Each path below is one point turned by a fixed rotation once a step. After each direction that follows a path, write how fast that rotation turns it, in degrees per step (0 if it stays still).
Each turn is a multiple of 5 degrees from 10 to 175, or 0.
Each row of a path follows its step; steps can be skipped.
Path 1:
step 0: [ 35   1  12   0   9  -6 -38 -29 -18  18   5  22 -21   8 -18 -20  15  29
  -3   5 -11   3 -10   5  15   6   6  45   4 -16 -36 -16 -11   5  -8 -23
 -11  18 -28  49  -5  -2 -13   5  -4  21   4]
step 1: [  7 -14  11  21  28 -22 -29 -23  -1   8  22 -10   3  13   3  21  14  -5
   1   9 -20  -8  20 -27 -23 -25   7   2 -16 -15   6 -40 -27 -14 -11   6
 -34  30  28  -2   5  -1  18   1 -13 -40  29]
step 2: [  4   5   3 -26  -3  -5 -33 -34 -19  28  -8 -26 -23  -4  -5 -17  42  16
  31 -21   4 -21   1   1 -27   3 -12  17 -13   1  -6  -3  25  -3   8  -2
  -3 -25  30   8 -41  -8 -35  -3  -5 -16   2]
step 3: [ 33   2  24  11   6   6  -9 -35   5  16 -14  20 -18  24 -16   5  10  20
 -14   9 -19 -34   5  -2  43 -14   8  -1  -8 -39  -4 -25 -13   1  -8 -34
 -18   6 -22   3   1  -3 -28  15 -15 -21 -31]
step 4: [ -4  17 -18  -2  22 -30 -10  -7  24   4  13  -1   0  -6 -17  -4  36  23
  20   1 -12 -23  22 -38 -23   6  14  40  13 -26 -23 -26 -10 -11 -31  -7
   3  28   5   5 -12  -2  14 -17  -6 -18  35]
step 5: [ 11   4   1  -8  12  -7 -18 -36 -39  28  -3   6   4  23 -38 -19  18 -33
   7 -10   3 -23  -3   1 -24   1 -10  -5   4   3  15  -5  16  -7  14   3
 -21  16  15  23 -28 -12 -17  36 -40 -31   7]
step 6: [ -4  -8  32 -18   0  -9 -36 -29  37  11 -38  -7 -25   7  19  -3   4  25
  -1   6  -7 -14   1   4   9  -4  10   0 -21 -35  -6   8   9  -8 -26 -17
   5  30  -4  -2 -25  14 -11  -4 -19 -46 -24]
step 7: [ 13  28   2 -15  19 -45 -19 -10   5  -1   7 -17   4  13 -20 -11  31   6
  12   9 -22 -20   6 -22   0 -39  12  24  29 -15 -18 -18  -7 -16  -3 -34
  14   1  -8  33   0 -19  -1   8 -29  31  -4]
step 8: [  2   9   3  25   8   6 -31 -30  -5   9 -13   9   1  30  -7  -4  38 -21
  -7  23  -9 -17 -11 -29 -23   1  17  16   4   9  27 -20  16  -3   9   8
 -13  60  10  -1 -22   4 -10  22  22 -27  10]
step 9: [  1   5   9 -21   6 -33 -66 -30   6  25 -22   8 -17   7  13 -17  16   9
  -1 -31  29  -7  -7  11  -7   8  -8  14   0 -21 -17 -11  -1 -21  13  -3
   1   2  11 -24 -10  11   7 -11 -46  -9 -19]
step 10: [ 21  40   5   9  -5 -15   0 -13   3   8 -26 -19  11   6  -5  17  22  14
  22  21 -12 -28  13 -12   1 -50  -8 -20 -18 -25   5 -39  32 -14 -10 -38
   8  15  -2   1   6 -11  -3  24 -19   0 -14]
Speeds:
[  2   9   7   4   2   1   4   1   0  -4  -3  -9  -7   9  -5  -7  -9   3
  -2  -1  -5   1   1   4  11   1  -3   4  -5  -1   6  -5   3  -4   2 -11
  14  -2  -1   1   2  -2  -4 -12   2  -2   7]	100
[ -7   4  -4  -9   9   1  -7  10  -1   3   1  -7  -5   2   1  -6  -3   8
  -5  -6   1  -6  -6   0  -8   5   2   9  -2   2 -11  -1   5   6   1   4
   1  -8  -9   2   1   9  -1   3  -2   4   3]	160
[ -6  12  -1   9   2   0   4  -6  -8   3   1   6  -2   5  -3  -3  -5  -1
   2  -1   0  10  -4  -5  -7   3  -3  13   3  -4  -1   0 -12   4   0  11
   0  11  -5  -4   4  -6   3  -1   1   0   2]	95
[  6   4   2  -1  11  -2  -2   4   5  -4   4   1   8   3   2  -7  -3  17
   6   8   7   1   0 -12   4  -1  -4 -11  -2   0   1  -1  -2   5  -6   1
  -2   3   4   4   6  -7   6   0  -4   6   3]	115
